(in the rows, 100 means zero)
M: rows in a few groups, each row roughly a mix of its group's directions (one row in no group):
M (102 x 10):
[[75,105,91,86,87,110,48,74,104,140],
[119,83,131,83,70,113,82,66,112,140],
[130,77,102,127,60,80,102,112,102,57],
[120,135,86,82,120,81,92,82,55,128],
[81,89,111,109,126,62,70,83,129,137],
[125,85,104,97,97,107,104,84,34,74],
[68,105,134,89,79,73,125,105,61,77],
[84,120,64,71,128,109,92,115,97,147],
[88,110,64,70,79,72,125,87,63,82],
[59,114,134,95,123,123,109,63,108,78],
[107,113,149,100,107,82,94,50,86,121],
[94,115,121,127,103,113,93,107,99,167],
[88,111,86,129,121,109,124,56,113,141],
[87,129,118,104,74,133,104,119,109,151],
[110,94,88,114,114,140,131,86,117,149],
[46,78,86,108,89,80,102,119,128,70],
[90,112,91,130,57,52,98,74,92,105],
[107,121,124,103,83,82,156,119,83,74],
[113,56,71,124,114,95,52,95,101,109],
[151,54,107,115,91,106,81,104,116,123],
[88,115,148,74,132,131,100,73,92,107],
[102,122,97,70,77,115,104,111,40,118],
[120,138,108,117,95,89,135,107,150,103],
[71,114,79,132,46,75,102,103,107,110],
[108,120,126,90,122,66,103,133,66,67],
[127,109,112,112,101,40,76,81,81,111],
[117,89,85,86,123,90,90,113,114,165],
[73,84,76,91,98,63,96,77,149,84],
[71,127,110,149,83,69,115,79,102,85],
[82,132,108,99,90,69,120,149,81,122],
[90,124,130,85,55,125,87,62,108,106],
[82,61,104,74,105,63,95,124,138,89],
[131,96,103,120,44,130,103,74,100,103],
[74,131,99,79,101,154,113,85,114,124],
[104,122,113,100,88,158,109,111,65,123],
[79,99,84,43,122,102,123,74,96,78],
[101,106,119,133,90,130,149,67,109,87],
[83,125,139,67,97,77,114,95,96,143],
[92,107,95,101,81,74,40,91,80,131],
[126,92,80,51,139,77,112,106,95,81],
[71,105,121,90,149,75,90,105,133,77],
[108,97,100,38,134,74,100,110,103,114],
[113,98,142,100,75,89,81,111,81,49],
[119,98,82,92,87,54,104,90,85,47],
[71,118,73,87,104,104,107,107,161,116],
[66,59,67,90,144,105,107,109,100,107],
[130,95,86,80,97,156,125,105,71,94],
[112,121,91,87,82,82,62,136,56,102],
[112,126,113,58,107,137,117,102,80,136],
[100,150,126,74,75,91,118,112,66,104],
[74,114,105,140,108,115,93,46,110,81],
[83,114,85,107,119,55,71,93,100,147],
[93,75,81,96,92,139,58,67,111,123],
[91,68,122,140,64,113,74,119,121,108],
[84,122,65,136,94,138,104,74,94,74],
[71,111,165,118,104,84,86,90,111,100],
[86,144,72,115,123,146,115,93,102,93],
[77,89,143,84,85,93,113,118,49,100],
[115,118,86,121,103,150,115,67,73,121],
[67,77,100,114,93,97,154,89,134,92],
[69,127,113,61,103,111,90,147,83,106],
[112,96,107,121,72,122,77,61,146,103],
[107,131,135,73,107,120,55,81,108,84],
[111,80,105,87,98,163,71,107,84,83],
[76,140,114,123,99,53,122,77,93,97],
[141,63,121,96,91,141,102,121,115,116],
[91,91,85,107,74,85,153,119,61,108],
[139,91,126,108,79,91,140,90,101,61],
[93,131,116,128,79,94,153,119,104,122],
[106,88,36,108,106,63,98,80,108,102],
[120,68,98,89,130,135,109,108,72,61],
[92,107,124,137,140,108,84,63,122,83],
[141,137,113,89,108,86,94,133,64,87],
[101,113,127,116,81,139,154,111,106,96],
[87,92,52,75,111,127,116,133,107,72],
[77,149,125,100,136,81,114,85,113,118],
[99,120,110,108,66,108,96,110,65,44],
[88,108,55,108,106,98,103,138,149,96],
[60,103,97,90,82,82,153,112,74,112],
[75,94,156,120,108,88,90,60,94,95],
[99,94,98,119,82,82,168,117,97,89],
[83,126,123,98,124,132,95,128,53,106],
[134,78,73,115,72,108,81,105,55,116],
[79,83,73,138,76,76,82,94,118,63],
[121,83,121,74,143,83,98,145,113,101],
[121,73,98,78,149,75,95,85,109,66],
[100,97,118,124,80,89,98,64,45,80],
[103,122,82,60,109,151,88,95,90,129],
[120,97,66,118,145,83,104,131,128,112],
[72,112,98,56,100,119,131,118,59,94],
[85,110,84,112,130,83,95,73,112,158],
[109,131,110,73,115,118,42,87,106,113],
[103,123,126,97,123,61,106,88,100,152],
[105,79,73,133,81,100,149,99,130,114],
[91,115,89,59,94,156,121,110,89,117],
[143,93,117,131,63,112,78,77,111,79],
[112,96,74,109,108,77,144,141,69,106],
[133,54,111,60,110,112,84,111,114,79],
[82,112,137,106,89,150,103,123,86,130],
[150,78,89,55,100,112,106,121,86,87],
[102,79,122,72,68,81,89,112,130,144],
[111,61,63,84,109,88,78,80,111,59]]

one row of each group, then the others: which group is each in?
[121,52,78,83,113,84,59,105,122,109] : H
[67,99,150,110,94,99,90,58,117,116] : G
[74,77,98,136,93,60,126,97,137,99] : A

[72,102,137,91,100,118,102,65,143,76] : A
[53,123,96,79,101,97,146,102,116,124] : A
[81,132,132,103,66,63,134,104,96,94] : A
[123,125,128,94,127,79,112,70,85,142] : H
[143,102,69,131,104,86,82,120,137,109] : G
[117,102,97,108,126,61,99,41,98,107] : H
[91,120,77,102,108,50,73,111,90,140] : H
[88,93,132,39,127,105,113,112,104,114] : G
[96,96,118,118,76,64,69,148,107,119] : H
